500 stands for zero in the data rows.
How far apart are the two rows of each pair, measured in a hidden way? 0 means very close, and 30 very far. Two or three weighted sums of its numbers give each row a place; it is the straight-line distance between the places.
[437,394,544,361,623,513,504,474,515,500,397,621,446,381,638,603,484,492]
[479,617,409,527,511,436,403,610,704,255,423,313,585,663,455,380,591,448] ~ 9
[475,374,447,535,298,876,640,685,433,595,537,697,763,418,378,491,464,482]
[738,342,438,535,367,428,538,704,451,777,776,389,348,641,255,373,511,591] ~ 25
[382,450,454,362,699,484,591,538,641,416,273,728,461,316,731,610,474,565]
[159,386,233,297,412,489,697,528,465,327,575,543,614,393,747,310,371,708] ~ 17
[342,331,576,417,581,511,452,466,488,596,376,683,313,321,660,626,483,526]
[824,642,361,630,440,398,823,541,477,666,560,405,536,487,342,534,590,680] ~ 14
[573,424,637,668,256,688,404,552,225,618,487,448,649,614,277,472,472,433]
[369,362,457,364,746,528,542,598,658,473,291,696,436,279,648,593,479,608] ~ 12
[423,475,415,593,532,339,330,518,683,278,432,270,566,659,489,338,442,620]
[465,613,448,392,484,369,337,577,759,244,505,294,396,728,504,297,519,354] ~ 5
[398,662,386,694,499,361,507,262,420,266,475,247,485,543,665,331,433,793]
[669,485,140,615,393,544,847,583,619,609,564,638,539,459,452,596,511,752] ~ 20
[565,459,700,620,268,649,503,450,452,709,646,438,741,617,286,612,519,317]
[499,425,531,604,293,799,420,722,439,710,612,657,611,511,226,457,398,540] ~ 2
[389,401,738,444,643,377,307,359,366,274,318,541,387,441,642,561,544,434]
[687,640,248,699,369,556,588,377,657,680,642,445,433,470,429,558,449,665] ~ 12
[393,395,392,405,677,508,483,503,627,435,373,750,381,371,706,525,464,545]
[559,399,175,575,365,908,724,925,377,417,373,808,675,283,421,471,434,826] ~ 9
[610,476,717,686,382,533,454,544,383,694,600,512,573,537,322,617,561,411]
[229,356,557,436,438,184,619,412,470,648,810,225,420,640,447,241,499,615] ~ 16
[829,693,324,531,425,409,740,435,544,681,601,431,460,495,400,507,563,590]
[381,475,541,408,716,370,535,496,508,415,264,587,394,352,684,543,544,503] ~ 10
[549,661,467,352,578,355,600,738,656,499,550,314,467,680,378,316,604,445]
[152,520,285,404,402,503,747,418,549,327,485,466,648,339,728,338,374,717] ~ 25
[345,251,611,395,614,440,479,622,391,628,357,657,455,329,549,496,466,626]
[469,469,783,459,645,570,241,800,248,272,258,555,386,418,525,322,571,540] ~ 5
[323,378,587,260,665,441,457,526,507,543,398,688,301,302,698,613,419,420]
[751,576,421,675,321,542,536,472,438,658,703,350,472,539,316,576,487,532] ~ 13
[186,458,421,345,527,139,432,334,564,366,677,227,379,671,600,379,373,589]
[551,388,596,651,405,643,559,663,332,763,551,565,691,459,207,448,533,532] ~ 24
[725,780,215,774,354,572,659,331,562,673,514,462,570,437,416,583,482,618]
[570,522,560,617,326,669,405,409,355,558,647,468,544,609,365,649,511,336] ~ 22
[491,455,577,614,359,518,463,453,693,706,684,418,674,622,262,537,546,272]
[328,475,592,349,411,295,445,359,350,476,854,240,233,685,581,300,514,333] ~ 14
[777,542,479,545,364,483,584,461,389,811,770,385,422,631,335,485,540,471]
[530,721,791,466,780,303,291,430,350,288,215,425,400,447,670,485,608,379] ~ 7
[579,707,764,378,724,385,331,424,367,285,291,492,302,434,638,533,568,388]
[395,366,446,396,704,470,565,611,633,492,290,674,368,318,680,511,507,583] ~ 8
[843,625,319,557,411,499,617,513,448,660,657,393,417,468,349,503,537,596]
[439,508,431,364,708,488,511,513,530,384,295,626,459,333,688,618,451,549] ~ 18
[481,475,573,234,708,393,530,559,499,492,382,663,510,311,502,577,527,364]
[520,431,589,572,466,536,369,879,484,424,494,389,549,617,262,135,571,643] ~ 10
[421,359,372,539,245,908,682,756,453,556,476,787,654,388,383,486,414,624]
[424,357,620,277,629,390,571,471,434,547,324,751,270,285,750,548,557,409] ~ 11
[720,662,577,755,370,733,358,409,197,404,436,473,642,532,386,559,455,547]
[785,479,416,578,363,500,573,738,469,751,807,444,422,626,200,428,588,572] ~ 16
[402,497,507,378,718,407,488,424,600,389,375,565,383,450,687,561,486,453]
[537,331,553,679,342,783,504,825,294,703,490,654,689,462,258,415,464,623] ~ 2
[463,560,392,635,511,338,450,342,321,228,432,293,577,552,608,350,435,922]
[420,432,530,527,370,532,406,478,720,779,690,394,667,737,243,576,427,219] ~ 25
[511,636,739,328,690,375,486,157,337,400,350,614,352,481,773,632,622,172]
[645,590,65,620,412,670,853,484,656,640,519,673,649,411,499,678,466,699] ~ 2
[445,380,579,435,637,472,605,550,485,611,338,707,356,184,718,557,554,553]
[448,431,612,432,613,453,339,446,496,447,331,612,333,340,627,593,483,478] ~ 13
[433,458,572,526,392,665,249,796,494,386,486,351,418,597,334,206,512,543]
[642,533,560,597,318,605,581,364,353,546,641,510,561,568,382,658,576,323] ~ 11
[258,344,446,459,466,134,652,283,491,572,747,230,426,624,589,415,447,603]
[403,538,656,454,658,552,328,514,438,389,303,530,464,357,572,454,470,470] ~ 16
[417,506,493,414,722,474,426,592,576,383,349,638,379,278,649,605,518,538]
[409,362,563,369,671,450,510,535,461,489,402,627,373,333,618,650,498,455] ~ 3
[723,532,202,572,476,486,735,532,561,594,684,520,492,535,450,586,489,661]
[334,627,487,558,458,511,436,584,732,363,466,392,607,778,445,203,532,437] ~ 13
[418,507,521,367,690,445,449,535,531,358,330,594,381,410,633,599,487,514]
[640,609,496,626,347,713,474,441,388,565,606,482,596,565,335,675,488,349] ~ 7
[420,442,539,423,599,476,539,536,489,493,386,672,383,367,628,619,510,446]
[755,575,270,556,384,473,772,559,538,604,648,453,401,539,444,512,600,623] ~ 7
[350,595,698,442,678,507,573,397,436,405,225,557,624,245,642,515,531,461]
[444,355,510,475,334,698,691,646,471,628,545,676,769,448,383,443,475,433] ~ 22
[494,525,637,381,682,428,478,387,375,442,420,636,362,402,737,607,501,355]
[465,575,518,396,533,300,596,654,745,366,520,331,560,763,397,238,563,530] ~ 15
[669,646,528,699,291,801,406,341,309,474,544,559,549,585,453,637,453,341]
[688,781,256,711,409,640,806,111,503,614,468,630,615,510,562,775,501,448] ~ 14
[396,460,706,402,636,415,300,363,430,311,366,521,416,494,631,575,445,338]
[438,441,628,317,650,524,510,632,470,555,362,614,481,271,543,618,547,356] ~ 9
[344,506,611,356,424,268,560,382,315,460,798,275,346,715,584,280,527,402]
[476,647,464,445,478,434,414,597,766,250,519,272,475,725,492,312,609,384] ~ 12
[405,343,626,389,687,383,467,595,389,562,362,699,348,299,739,553,459,427]
[684,653,528,618,326,678,643,353,326,515,563,542,654,535,431,636,575,376] ~ 12
[762,642,327,567,375,493,601,569,467,678,654,380,365,468,358,497,543,636]
[488,490,565,479,599,511,420,576,573,502,428,648,414,313,567,651,509,401] ~ 17
[622,457,68,614,442,618,803,530,583,530,471,705,626,349,558,654,506,856]
[324,416,398,322,754,458,431,456,766,565,427,669,336,322,661,635,428,384] ~ 1
[512,495,606,489,573,504,290,416,430,375,291,643,403,376,629,631,487,457]
[793,776,258,774,437,538,802,427,554,695,515,505,754,419,361,590,507,743] ~ 23
[552,665,376,391,469,440,527,515,667,330,570,305,405,595,492,407,538,417]
[494,513,608,411,651,449,410,440,473,450,369,606,387,373,595,673,502,381] ~ 5
[456,232,739,341,697,363,418,695,327,566,340,650,391,281,559,512,609,586]
[481,228,303,570,195,999,789,999,315,503,353,881,769,359,344,380,418,888] ~ 25
[404,362,832,523,638,267,202,292,579,707,578,408,379,532,523,618,516,242]
[637,615,479,667,338,725,537,331,381,566,552,537,574,578,425,611,556,390] ~ 19
[321,491,543,421,390,303,507,436,287,430,708,296,337,685,574,353,498,454]
[599,411,0,696,328,771,863,575,659,556,411,775,652,388,567,612,361,951] ~ 25
[712,592,328,535,392,439,746,591,482,581,635,461,334,556,424,569,548,594]
[666,527,182,561,469,538,777,545,652,674,615,550,565,422,474,585,508,656] ~ 7
[666,486,301,593,381,791,627,850,417,520,407,760,736,361,346,512,518,740]
[407,351,478,360,770,451,505,616,537,448,272,701,420,243,670,570,519,590] ~ 5
[370,430,643,492,648,447,400,390,490,309,291,533,494,386,600,609,462,496]
[670,626,456,621,339,752,584,320,366,497,536,588,623,581,385,638,493,387] ~ 8
[778,602,493,642,321,434,712,425,367,655,606,426,543,566,377,484,558,653]
[484,541,685,459,670,467,481,433,478,473,248,602,584,278,576,530,534,524] ~ 10
[387,601,471,523,507,499,281,543,853,422,500,346,508,746,408,222,432,368]
[256,480,512,387,425,294,520,344,329,456,660,228,417,599,597,317,484,563] ~ 26
[769,542,441,699,331,504,663,478,352,636,592,387,560,561,359,509,472,643]
[506,530,579,475,625,485,556,521,489,506,289,628,542,330,569,645,598,461] ~ 4
[445,566,446,443,538,393,457,627,852,414,581,299,498,814,361,222,495,453]
[543,705,890,466,817,259,8,332,380,273,289,338,312,489,606,521,565,276] ~ 24
[576,396,409,599,283,854,631,954,333,601,466,698,754,470,229,422,476,678]
[660,574,14,617,386,647,748,399,659,531,566,617,571,385,537,701,434,696] ~ 17
[300,387,423,635,496,318,361,478,316,172,587,289,467,597,631,318,500,798]
[546,397,503,629,271,614,423,456,558,720,713,500,640,511,317,620,483,344] ~ 7
[573,645,443,384,530,360,618,569,709,509,563,322,427,638,472,257,652,478]
[404,575,343,539,455,364,393,329,304,241,482,299,455,615,681,292,384,776] ~ 13
[335,417,611,265,426,242,491,513,338,527,942,241,161,755,527,211,582,303]
[819,578,330,487,393,382,828,493,510,558,686,480,342,589,470,498,614,613] ~ 15
[632,392,299,654,356,804,587,774,452,530,466,702,649,382,350,519,423,715]
[609,541,551,788,301,700,335,549,258,443,449,474,699,679,363,497,461,482] ~ 12
[336,333,550,418,631,575,447,473,456,562,473,696,383,327,711,674,390,438]
[491,381,699,607,196,652,381,415,456,718,700,413,619,652,294,566,445,246] ~ 11
[401,519,628,343,639,542,512,485,446,418,311,573,610,307,621,495,499,442]
[388,581,435,461,530,242,524,244,778,558,707,398,480,736,550,520,594,236] ~ 21
[407,516,798,512,660,320,297,235,407,399,314,405,487,521,622,614,580,356]
[778,667,479,655,412,444,560,497,382,632,631,416,553,540,336,610,588,559] ~ 6
[316,469,592,370,452,243,533,383,317,444,725,256,306,656,651,327,507,466]
[453,578,437,395,526,336,571,612,879,428,567,300,501,751,436,244,602,449] ~ 17
[421,628,474,537,591,431,398,508,826,399,563,343,629,700,383,233,481,471]
[559,324,545,611,293,790,408,864,335,613,532,646,686,430,276,293,471,651] ~ 10
[642,554,473,657,336,656,575,353,431,607,640,500,575,616,354,654,489,327]
[442,510,484,415,748,368,615,485,483,374,266,655,407,348,740,534,530,587] ~ 2
[318,206,454,372,599,562,436,496,516,568,477,689,352,390,660,586,293,616]
[271,361,448,435,467,177,500,258,446,468,738,236,392,551,657,465,429,574] ~ 26
[374,493,780,465,589,168,331,90,698,705,602,360,375,632,607,608,529,51]
[405,579,679,596,670,442,263,248,490,352,372,457,505,492,656,663,491,301] ~ 11
[337,436,403,307,748,450,485,421,737,491,420,674,389,368,716,613,417,371]
[307,564,385,473,425,616,229,414,792,283,505,307,555,774,461,269,398,469] ~ 13
[281,409,516,356,489,207,615,394,412,541,777,299,445,596,557,329,535,480]
[499,407,632,429,392,584,298,966,409,318,519,419,479,591,374,70,566,655] ~ 18
[700,627,238,522,402,591,720,544,561,597,672,462,439,493,470,603,545,589]
[549,646,428,394,502,375,580,622,674,451,528,305,504,684,426,311,594,490] ~ 11
[327,591,676,430,683,601,250,563,417,323,370,566,522,417,618,508,451,384]
[411,267,529,455,285,472,605,608,404,716,628,490,643,638,331,466,404,430] ~ 18
[704,615,434,753,379,571,442,457,477,674,659,291,544,549,289,607,502,533]
[515,722,855,439,770,319,238,401,327,293,198,367,337,484,632,564,632,418] ~ 9
[637,535,146,532,406,626,709,500,650,587,556,586,512,447,506,645,418,676]
[778,569,388,429,433,406,702,608,491,585,714,382,272,624,428,544,557,524] ~ 7
[436,431,514,366,687,459,455,521,517,344,262,608,423,283,716,565,478,604]
[668,603,573,749,367,608,355,387,373,527,533,421,610,538,331,519,489,491] ~ 8
[410,503,510,318,707,379,569,554,544,385,289,601,346,279,696,527,518,519]
[227,361,500,368,462,152,577,436,464,620,820,233,426,724,542,277,497,517] ~ 21
[620,483,351,705,408,423,669,445,675,937,684,424,713,483,299,585,566,586]
[628,389,675,603,354,599,498,515,324,615,583,483,666,532,349,572,542,498] ~ 12
[360,368,410,335,742,492,357,546,578,413,366,727,209,304,684,603,408,451]
[420,371,503,458,651,537,439,548,594,535,384,584,415,360,571,669,477,457] ~ 2
[769,551,351,515,436,392,811,630,454,614,700,418,359,604,379,514,651,655]
[365,543,568,324,695,327,438,311,586,405,353,555,348,441,730,507,532,390] ~ 3
[677,522,491,653,317,700,601,341,328,518,602,561,596,579,435,590,542,380]
[383,617,488,328,602,286,464,467,930,586,732,273,437,842,438,218,573,264] ~ 18
[440,631,492,346,590,332,531,590,847,490,676,263,469,759,379,242,577,327]
[740,543,222,599,390,515,898,560,548,619,571,603,532,523,438,574,619,745] ~ 3
[382,555,669,365,713,525,470,544,423,420,272,563,582,285,640,482,503,507]
[449,572,369,419,451,428,345,550,780,234,490,313,407,743,477,286,469,452] ~ 25
[451,432,618,369,633,525,625,642,582,586,350,670,466,288,514,616,491,516]
[500,502,616,454,677,467,587,527,404,525,287,622,550,262,510,541,612,440] ~ 16
[316,397,527,344,736,478,298,551,591,421,382,722,395,383,655,584,415,458]
[462,509,357,591,538,427,273,519,656,267,449,282,523,658,471,333,520,631] ~ 14
[468,412,548,458,633,500,462,521,456,488,359,657,429,372,558,645,552,480]
[825,553,490,570,399,408,588,598,351,676,661,361,522,581,275,528,482,586] ~ 9
[460,353,593,378,684,464,527,544,497,517,337,608,533,263,597,528,463,530]
[445,652,740,393,733,467,339,275,365,444,423,521,328,455,693,722,573,123] ~ 2
[824,480,393,545,301,626,665,855,341,629,710,482,545,630,224,385,626,659]
[785,571,503,547,293,458,546,482,408,630,671,389,434,606,357,512,501,526] ~ 8
[276,486,501,391,431,228,551,347,331,496,729,259,364,657,588,257,472,556]
[813,703,210,745,420,566,810,339,584,637,493,581,756,390,451,585,528,751] ~ 23
[327,583,360,446,522,298,514,400,406,205,548,277,486,626,654,292,476,722]
[465,464,543,447,391,580,328,637,508,427,539,404,529,624,393,245,490,499] ~ 10
[771,489,563,578,379,425,611,572,396,784,720,417,429,643,237,524,623,517]
[376,586,739,479,644,434,227,223,383,280,354,404,441,527,629,669,503,268] ~ 8
[454,534,394,581,507,414,504,538,761,301,419,269,592,653,524,325,559,489]
[542,489,592,490,624,506,563,471,451,417,303,646,491,335,672,614,577,488] ~ 9
[395,362,564,382,691,373,435,513,397,533,400,703,426,288,663,614,377,470]
[370,617,424,647,434,598,233,462,650,187,433,311,660,715,445,367,406,592] ~ 8
[709,790,219,734,429,558,755,275,606,667,493,506,672,401,427,657,474,661]
[504,425,591,514,346,599,679,536,515,680,634,537,766,453,313,566,521,410] ~ 17
[450,385,551,292,685,500,491,584,408,522,404,744,430,288,628,665,486,480]
[398,538,451,289,531,345,431,637,897,466,621,280,441,758,410,253,539,345] ~ 12
[457,488,454,625,512,417,351,585,628,276,405,337,599,687,468,290,514,708]
[289,522,388,479,551,293,483,434,533,329,660,283,437,637,640,350,428,641] ~ 12
[740,671,561,720,359,640,454,361,272,402,440,475,659,564,391,551,492,554]
[394,507,441,538,473,248,357,347,289,152,539,317,395,565,675,298,396,683] ~ 18
[805,693,582,816,349,791,490,433,122,327,307,480,784,471,377,511,540,696]
[766,666,494,849,340,764,227,403,257,385,372,432,632,459,367,562,461,616] ~ 15
[745,565,338,521,446,394,729,551,484,610,706,439,265,550,377,585,610,537]
[295,370,559,308,600,615,487,612,494,436,304,726,491,251,665,512,463,486] ~ 9
[562,516,697,792,291,622,497,475,406,726,639,402,717,540,230,580,533,380]
[372,526,686,388,627,546,395,491,419,377,329,569,472,343,579,534,437,433] ~ 2
[737,549,450,615,346,504,519,514,463,724,689,310,491,625,288,595,498,520]
[446,645,369,653,482,334,534,298,269,181,460,269,518,549,640,269,421,847] ~ 23
[434,519,646,378,648,423,412,311,360,441,379,544,363,416,665,607,458,363]
[388,490,440,343,718,483,520,516,571,378,327,573,456,350,651,585,479,557] ~ 3
[728,672,583,701,417,639,346,456,285,477,466,423,771,554,364,575,434,561]
[371,651,668,347,709,562,319,431,467,336,357,585,444,374,623,524,471,335] ~ 13
[790,706,310,632,421,483,787,446,517,685,583,439,623,436,366,619,545,643]
[431,397,543,421,601,520,458,501,552,466,408,601,341,324,635,645,509,432] ~ 12
[548,435,638,600,235,598,399,417,417,756,691,422,573,624,241,554,456,208]
[502,362,601,602,260,626,322,378,396,635,715,459,616,663,303,599,383,244] ~ 7
[419,495,654,435,678,506,459,574,457,477,332,633,564,347,546,544,535,481]
[590,588,654,598,266,658,437,426,371,703,653,480,653,625,305,631,522,157] ~ 9
[405,434,490,352,743,487,499,601,540,392,281,755,385,264,673,618,513,587]
[476,416,547,293,632,463,534,520,475,413,395,621,510,358,658,636,470,480] ~ 5
[616,511,9,652,451,580,796,464,646,636,556,589,552,443,501,628,466,707]
[428,435,577,369,636,434,476,428,501,299,293,685,331,373,786,507,497,543] ~ 11
[422,408,745,391,663,556,233,644,315,276,291,524,415,442,556,361,433,566]
[366,631,455,549,484,592,315,473,706,286,434,329,565,709,423,347,469,437] ~ 2
[509,450,651,666,284,617,413,440,456,751,666,399,743,621,203,690,501,286]
[401,349,492,282,724,404,497,544,530,407,299,758,310,337,729,555,448,525] ~ 10
[662,463,0,592,373,648,868,514,668,528,490,763,683,402,565,617,407,885]
[469,401,586,488,708,425,529,493,474,591,380,668,409,265,573,677,474,541] ~ 12
[400,436,502,333,620,541,406,478,472,520,435,724,419,337,659,627,460,420]
[561,683,427,323,521,380,630,635,734,460,636,380,414,695,431,261,594,438] ~ 7
[375,514,734,318,657,529,249,504,330,292,314,571,415,444,613,461,416,383]
[548,479,608,646,277,673,339,433,392,709,675,463,638,644,291,572,477,298] ~ 9
[447,320,618,489,714,384,471,553,470,586,390,661,376,254,533,638,474,536]
[343,292,575,396,659,521,370,520,460,556,440,736,426,327,628,613,374,522] ~ 12
[210,466,397,488,544,137,635,291,625,443,682,235,429,640,626,308,501,677]
[739,525,499,602,374,474,580,524,482,734,784,383,461,631,364,469,568,506] ~ 9
[464,425,527,370,686,433,504,536,432,572,321,696,389,224,638,586,508,459]
[485,355,420,435,289,858,771,849,416,569,432,740,724,352,362,458,486,611] ~ 16
[495,487,621,254,635,529,479,563,527,454,409,661,444,291,592,607,503,341]
[777,786,196,690,410,580,763,332,573,620,524,521,727,410,462,638,499,668] ~ 13
[532,594,373,431,498,455,603,715,721,465,569,299,453,688,414,315,552,486]
[414,421,522,292,713,412,521,573,591,451,296,639,344,316,651,534,466,557] ~ 6
